X: several groups of rows, each row roughly a mix of its group's hidden directions
X (140 x 10)
[[ -5 -46  -3   0   8   0 -34   6  39 -24]
 [ 36 -37  15  -7   7 -11  -8  -5  15 -45]
 [-28   5   6 -18  17  21  51  20  -6  22]
 [  5 -20  -8  12 -15  -1   8  57   6 -35]
 [ 11  13 -29  -8 -53 -13 -32  -4  -6  15]
 [-51 -12  -6  42  16  -3 -17  -9  16  -8]
 [  6  14 -10  46 -13  10 -36  25  21 -19]
 [ 12  23  -4  16  14  53 -31  15  -1  16]
 [ 30 -49  10   3  20   8  19  19   3 -30]
 [ -7   1  -8  17   4  30 -49  27 -29  13]
 [-17  59 -14  -6 -21 -11 -29   3   9   4]
 [-26 -10 -14   9 -60 -15  -6  13   7  15]
 [ 21 -13  33  12  -1 -32  25 -15 -39 -14]
 [ 15 -30  23  21 -30 -29  12  37   4  10]
 [-21   3   6  36 -28  30  20  10 -27  28]
 [-15 -41 -20  38  26   2  16  -3  23  11]
 [-23   4   6  34 -36  16   9  13 -23  38]
 [-35   9 -22  -6  17  19 -31  28   5 -35]
 [ 10  -4   8 -10   7  17  44 -21 -14 -47]
 [-22 -40  36 -18  17 -24  24  10  17   4]
 [  6  -3  31  52  22  -7  12  22 -20  13]
 [  5 -12  33 -21  24  -8 -35   6 -17 -40]
 [  4  22  52 -11 -26   2 -27  -9 -11 -22]
 [  1 -25  35  -7  27 -33  38 -15  -8  -4]
 [ -7  16  -5  25 -17  11 -12  13 -23  57]
 [  1  -9 -39  -5   1  37 -35  17   9  28]
 [  1  -6 -29   4 -44 -39 -28   4 -18  -1]
 [ 34   4  16  25  45  12  19 -23 -15 -11]
 [-43   1  14  19 -20   8  10  46 -18   6]
 [-12 -37  40  18   7 -35 -23  -2  -5  13]
 [ 13  10  48   1  34   3  15 -32  -8 -19]
 [ -7  47   2 -13 -24 -28 -14  -1  -2 -39]
 [ 32   4 -47  -9 -28   2   7 -30  18  -2]
 [ 30 -19 -35  -7  29 -27  21 -11  27  -6]
 [ -6  36  29  45 -27  15  -7   4   7  15]
 [-26  -3 -29  23   5   1  31  28 -24  31]
 [ 27 -11  12  -6  -6 -16 -22 -58  13   6]
 [ -6  26 -26   0   2   4  22  22  32  46]
 [-36 -35  20 -12  23 -17   8   6  30  23]
 [-54 -14 -20 -17  15 -15 -10  18 -20  21]
 [ 19  39  42  -1   0  15 -24  -9 -27 -14]
 [-13   4  -8 -20  31   4  10 -54 -23  18]
 [ 28  27 -24   6 -18 -36  -1 -22 -34   6]
 [ -8  50  -2 -28  21 -17  30  -4   3 -23]
 [ -7  11  26  43 -15 -10  15  20 -13  41]
 [-58 -10  -5  28  14   9 -17 -24   9  -4]
 [-30 -37   1  29  -8 -17 -34  24   9 -15]
 [ 29  15   4  -7 -16  15 -48  -2  31 -22]
 [  8 -38   7  -2  38   4  -8 -26 -17 -38]
 [ -6  36  -5  19 -44   9  16  31  21   4]
 [ 25  13 -30  -2  37  26  25  13  -9 -29]
 [ 37   7   1  25  -9  13  12  44  15 -30]
 [ 11  12  -5  18  28  28  41 -24 -28 -16]
 [ 15  14 -34  24   6  16 -45  17  23  11]
 [-57  -3   2  32 -14 -23   2 -15   9  -9]
 [  2   8  47   2   0  21 -24  34 -31  -6]
 [ -6   6 -21 -27  40  18   7   3  47   2]
 [  0 -24 -18  -8  33 -25 -13 -32  22 -32]
 [-11  20 -11 -28  22   0  12  16  24  51]
 [-18 -38 -51   2  14  -6   8  17   3  22]
 [-20  -6  23 -26  60   2  10   8   2   1]
 [ -3  14 -18  24  16  -5 -42  22  42  -6]
 [-35  -9  35 -15  31 -11 -38   5  -9  10]
 [ 22   4 -45   0 -14  35  20 -20   6  25]
 [ 14  48 -25  24  10  -6  -4  21 -21 -27]
 [-24  41  -6   9   2   2  29  15 -36  28]
 [-35  10  -2  25  19  15  49  14  12  11]
 [ 12 -21  -6  22  -4  -3 -31 -57  -1  13]
 [  0 -49   3 -13  11  13  -2  29  35 -24]
 [ -8  21 -12  20 -15  36  45  -5 -19 -22]
 [-22 -37 -27  11 -33 -17 -24  21  18  -1]
 [-41  -1  35 -15 -35 -28   2   2  -9  13]
 [ 50   9  -4 -29  12  34   9  16  -9  15]
 [-27  22 -14  -2 -14 -20 -24 -34   5 -41]
 [ 37  14  30  30  15 -14 -18  12  13  31]
 [ 51  -3   1  -9 -16 -20  26   3  10  37]
 [ 41 -29   7  11  12 -18 -27 -11  23 -30]
 [-14 -22   3  -9 -30  -5 -16 -41  -1 -42]
 [-13 -23 -16   3  52  -9  32  23 -13  -7]
 [ -4   0  49  36  26  20   1 -23 -11  -4]
 [-15  29   6   6  26   2 -56   9  16  14]
 [-13  26  19  35 -36  -1   5  18   0  38]
 [-30 -26  29   6 -11 -29  24  -7 -32 -21]
 [-33 -33 -19  19  21  22  29  -2 -24 -14]
 [  8  -4 -54  22  -2 -38  15   5 -15   9]
 [ -1 -20 -18 -16  30 -30 -12  32 -23 -31]
 [ 42   9  24  15  -8 -19  18 -15 -43   4]
 [ 10 -18   9 -19 -33 -31  24 -31 -29 -13]
 [-25 -33  -9 -23  18 -31  41   4 -13   1]
 [-14 -30  32 -16  25  33 -19   4  29 -14]
 [ 13   9  -7  -2 -10  33  30 -37  -3 -41]
 [ -6 -12 -20 -28  -7  -7 -37  37  27 -24]
 [-39   5 -26 -18  10   2  17 -31  21  34]
 [ -8  33 -20 -30  -3  22   5  37  23 -25]
 [ 20 -11 -29  -7  21   2  50  21 -23  -1]
 [ -9  12  -8  15  15  19  37   8 -37  39]
 [  4 -13  -9  38  -7  54  -1  -7 -27   2]
 [ 20 -16 -39  19  -2  45   9 -24  -8  13]
 [ 26  18 -13  -3  26 -36   1  16 -27 -36]
 [-14  12  -3 -26  -6  12 -60 -16   7  19]
 [ -1   9   8  30  15  -7  -8  22  24 -55]
 [  3  45  16  37  -6  25  -6  24 -23   3]
 [-21  14 -11  -2  17 -18  -7  21 -13  59]
 [  0 -16   3  36   4 -15  56  10  -8 -21]
 [-31 -30 -21 -27  -2   7   8 -13 -12 -45]
 [-26  -2  35  47 -14  17 -15   5 -22   9]
 [-19 -44  15  -8  -4  23 -17 -18  40   8]
 [ 25  -1  -2  14 -47  23 -21  33 -20  -1]
 [-54 -11   4  17 -17 -30  12 -27  -2  -3]
 [-11 -35  13  10 -41 -14  41   1 -17  -1]
 [ 23   4  41  11  15 -17   0 -42   2 -29]
 [ -8 -12   9  -4 -51 -10   9 -33 -37   1]
 [ 37 -15  26  -1  -1  -2 -22 -25  26 -37]
 [-28  16   9 -32   6 -34  22   9  16  36]
 [ 17  38 -21 -10  -8  23   4  28  27  32]
 [-22 -36  -7 -35   1 -35 -30  13   6  10]
 [-20   2  26  46  -1  18 -19  23 -10 -31]
 [ 38 -14  39  28 -19  -3  18 -22   5 -16]
 [-17 -31  -8 -24  20  24   0  20  47   4]
 [-22 -26   5  -5  16  -5 -34  38 -31 -19]
 [-28   6  43   4 -14  25 -20  10 -38   4]
 [-38  14 -43  15  11  34   0  21  -3   8]
 [-51   8  -2 -39   1   2   8   5  33  -4]
 [-14  40 -16  -1  27   3   7  -5   7  50]
 [-21  18  -1  -1   6 -19 -22  16  -1  60]
 [  6  -1  33   6  54   9  28 -11   4 -20]
 [ 18  35  26   5 -22   6   2  52  -1  -1]
 [ 12  -9   1 -11 -24 -42  -3 -28   1 -45]
 [-47  30 -22 -17   2   5 -14  19  31   0]
 [-10   3  18  33  41  20   8 -25 -25 -25]
 [ -8   7   7 -27 -19  -3 -35  22  48  13]
 [-17   3  51   8  19  27  33 -15   6   5]
 [ -6   1  14 -39  23  14  25  29  31 -24]
 [  3 -21 -23  15  -5  43  25   5 -35 -22]
 [  2 -11  37 -44 -15 -12  32 -16   0 -18]
 [ 15  15  43  42 -18  -7 -16   4  14  22]
 [ 16  34  48   2 -20   8   5 -28  16 -14]
 [-21   5 -27 -24  26 -18 -13  20  -9  45]
 [-18  14  -7 -14  28  -9 -18  -7  47  36]
 [ 25 -10  -6 -48   4  13 -19 -24 -18  30]]

the two rows of each list that fit no group, in list order (the others fit one group, some only roughly)
- z_603: [ 12  36 -22 -17 -28  21 -13   4  -4 -43]
- z_225: [ 45   8 -23  -1  26  10   8  32  26  17]
- z_882: [-23 -22 -13   6  15  22 -18 -27 -17  46]
- z_836: [ 43  32  10 -24  -8  13  -8  13  16  34]
- z_869: [-31 -10  15   5 -21   3  12  11  16  57]
- z_854: [-17 -31 -19  22   2 -25  25 -43   2 -14]
- z_803: [-21  32  -1  -5  12  -4  33  29  25  36]
- z_40: [ 38  -4 -36  20   1  19  16 -38  -8 -10]
- z_51: [ 17   8  40 -16  16  11  12  44 -26  13]
- z_364: [ 21  10  38   5 -29 -23  -2  28 -22  29]
- z_558: [-23  17  26 -51  14 -10 -20   3   2  26]
- z_801: [ 38 -28   5   7  36   4  10  39  12   7]
- z_236: [ 39  -9  40 -19 -39   2 -11   7   5  13]
- z_767: [-11 -30  17   8 -43   0  35 -11 -11 -27]
 => z_869; z_40
- z_754: [-18 -32  -1 -12   4  -7 -34  38   7 -35]
- z_916: [ -9  -5 -12  17  34 -14 -22  33  28  35]
- z_214: [-27 -18 -25 -19  -9  49  13  16   9 -21]
- z_215: [ -9 -55  -9  25  20  18   6  28   9   1]
- z_458: [ 16  -7 -42   1   5  15  30  -9   9  46]
- z_7: [-10 -26 -14  -4  17  27   9 -44  -3  38]
- z_731: [-9 30 25 29 54 -2  8  1  1  0]
- z_808: [ 55 -24 -37  -3  -5  12  -3 -16   3  12]
- z_83: [ 15 -33 -23  24 -16  22 -45   0  14  -8]
- z_118: [  5  28  16  -5 -52 -19  16  27 -13  12]
- z_238: [  0   5 -25   3  11 -10   6 -18  48  43]
 => z_731; z_238
- z_491: [-26  -2 -10 -25 -15  26  -8 -53  13 -11]
- z_919: [  5  30 -10  24  19  20  -2  31  38 -27]
- z_351: [ 30 -32 -10   8 -20  -2  -4 -47  16 -21]
- z_301: [ 19 -11  -2 -56  13  10 -23 -11  26 -15]
- z_88: [ -2 -27  20 -12 -46 -13 -26 -26  21 -11]
- z_415: [-36  -8 -20 -15  30  27  -4  -8 -42   2]
- z_490: [-34  21  17 -18 -10 -32   9 -41 -15  10]
- z_367: [  3  -7  14  41 -29 -27   6  23 -13 -36]
- z_522: [-18  -8   1  11  42 -26   7  27  22  35]
- z_447: [ 11  19   0   0   8 -22 -37  11  43 -33]
- z_520: [ 14  -1  19 -32 -36  -1 -28 -21 -36  -2]
- z_584: [-10 -13   8 -24 -31 -51  18 -26  -4  -1]
 => z_351; z_415
- z_930: [ -6  31  14   9 -18  42  38  23  -6  11]
- z_362: [-13 -37   5  12  37  -9   4  22  16  40]
- z_644: [-27  18  27  11   7 -47   7  28 -19   8]
- z_9: [-14  13 -22 -36   7 -41  22  24 -13  19]
- z_844: [ 32  12 -16   6   5 -22 -39   6  25 -36]
- z_535: [-16  20 -29  19  17  11  11  29 -19 -43]
- z_106: [-22  -9   8  34 -26  19 -28 -21 -23 -30]
- z_369: [ 18   6  21  20   3  30 -35  26 -12 -36]
- z_689: [  5  29  26   1   9   1 -32  21 -18  45]
- z_538: [ -1   0 -37  45  -6  41  13  -1   8  13]
 => z_9; z_689
- z_114: [-33  -6 -22   8 -40  -9 -12  40 -15  13]
- z_900: [-15  -7 -27  19  14  38  12 -32 -16  32]
- z_162: [ -6 -21 -44  -9  25 -10  -7 -41  23  -6]
- z_739: [  1 -25 -39 -29 -25 -37 -18  -5  11   4]
- z_476: [  1 -14  10 -15  49   5  19  12  29  34]
- z_403: [ 34  35 -23 -13  18   2  11   3   4  44]
- z_349: [ 31   0  -9  37 -18 -27  23 -19 -31 -11]
- z_13: [-29  29 -34 -15 -37   0  23  23  -2  -5]
- z_361: [ 21  27  11  10  -9  18  15  49 -11  30]
- z_891: [-24  11  -2  38   2 -41 -12  34 -12 -13]
- z_441: [-11 -37  -1 -19   6 -40   2  10 -15  40]
- z_802: [ 20 -20 -31  13  39  26 -21 -20  -5  21]
- z_453: [  3 -25 -26  38  49   9   9   6  -6 -11]
 => z_349; z_13
- z_463: [-43  12 -43   8  20  19  -6 -14  16 -17]
- z_934: [ 23 -32  -3  13 -31   0 -17 -23 -36 -25]
- z_797: [  2  38  13  -3 -21  11  45  29   5  19]
- z_278: [-18   5   9  32 -28 -36 -31 -22 -21   3]
- z_168: [  0  30  -7 -28 -23   4 -15  51  -5 -16]
- z_677: [ 11 -40   3   3  38  12 -27 -16  33  -8]
- z_276: [-34  18  12  44 -32   5 -10  20  -1  17]
- z_414: [  4 -33   0  15  54   4  24 -22  13   0]
- z_515: [ -4  11 -21  -3  41  -7 -41 -32  15 -14]
- z_531: [ 25 -24   4  -3  18 -26  34 -18 -20  37]
- z_389: [  8  53  -9  23 -37  -8   7 -11  -6 -17]
- z_128: [ -5  22 -27  -8  54  14  -9  29  -5  -9]
 => z_515; z_389
- z_596: [ -1  -1   1  40  23  13 -30  44   5  18]
- z_896: [-18 -41  17  -9  23 -14  -3  25  41  -3]
- z_645: [-24  27  -5 -39  22  20  12  24 -18 -26]
- z_495: [-12 -22  29 -22  -9 -15  30  31   1 -36]
- z_547: [ 46  21 -33  32  16 -11  -5 -15   7  -8]
- z_614: [ -9 -24 -24  -9  29 -26  12  -5   9  48]
- z_850: [ 20   0  26  15 -26 -39 -42  -9   4  10]
- z_127: [-28  -4 -31 -11 -29 -20  15  31 -30  17]
- z_505: [-10  25 -11  20 -11  31 -44  -3 -33  11]
- z_707: [-20  -6 -42   8   7  33 -19 -24   7  32]
- z_308: [ -8   4 -21  -4 -16 -39  33   4  13  44]
- z_589: [ 19  27   9   5   6 -19  16  56 -17  13]
- z_858: [  7  -5  17  10  25  49 -22  30 -23   5]
 => z_645; z_505
- z_295: [ -2  43  14  -3 -36  18  29  10  19  23]
- z_432: [-21  -9  18 -24 -11  21  16 -20 -50  19]
- z_788: [ -2  27   5 -19  -8  49 -18  12  -9  36]
- z_418: [  3   2 -19  -2  54   7   5 -18  34  25]
- z_838: [-24 -12 -16  -6 -20  20 -26 -54  -5   7]
- z_348: [ 22 -53 -36  -3  -3  -8 -10   7  11  22]
- z_93: [-14   6  12  11   4  21 -40  21 -30 -39]
- z_585: [-59   5  -6  -3  -2  -5  34 -23   2  13]
- z_280: [ 20 -20  35 -10 -21   9  35  11 -31  21]
- z_724: [  4 -30  24 -35  19 -20 -13 -21 -37   0]
 => z_348; z_93
- z_75: [ -9 -59 -35 -21   2   5   0   7   4 -12]
- z_569: [  2  19 -33  37  -3 -19  41  23   4   5]
- z_774: [ 33  -6  -8  30  20  19  28  17 -35  17]
- z_500: [  0 -36 -17  -3  61   0   2  -8   0   9]
- z_713: [ -6  -9 -27  16  -3 -30  41   6  16  38]
- z_138: [-17  17  29 -27  14 -26   1   0  16 -47]
- z_105: [-22 -34   1 -16 -11 -37  28 -30 -11  17]
- z_384: [16 15  3 12 18 -1 -3 -6 10 66]
- z_563: [ -4  23 -15  12 -34 -19  51  -2  13  16]
- z_653: [  0   8  26  -8 -24   8  -9 -61  13  -8]
- z_889: [ 15  -1  35  18 -21 -31  43   1 -10 -16]
 => z_75; z_889
- z_918: [  6 -22  11 -14 -22  11 -52 -17  31  -8]
- z_664: [ -5  -3  11  20  46  -4  17   6 -49  -4]
- z_832: [ 25  64  -3 -14  -7 -13  -5 -13  -7  -4]
- z_217: [ -1  12   2 -11  13  21  -3 -20  24 -60]
- z_101: [ 16  -6 -28 -14 -37 -22  25 -37 -10  15]
- z_626: [ -5 -20 -20 -15  13 -12 -49 -38  12  -7]
- z_330: [ 24  19  21  -1 -22  31  43 -25   7   0]
- z_881: [-25   5  33  16  -8  40 -24  35   4  -4]
- z_89: [ -5  -9 -53   3  12 -24  -9  -5   2  41]
- z_298: [ 18 -22  33   9  25 -45   8  25   3 -12]
- z_390: [-14   4   3 -49  32  -8 -18  -6   1  37]
- z_503: [ 20  -5 -31 -37  45 -14  -5   2 -19  -8]
- z_90: [ 28 -19   9 -32  20  -8  -7 -48  19  -7]
- z_734: [ 35 -38   1  34  22  -6  12  17 -22 -13]
 => z_330; z_89
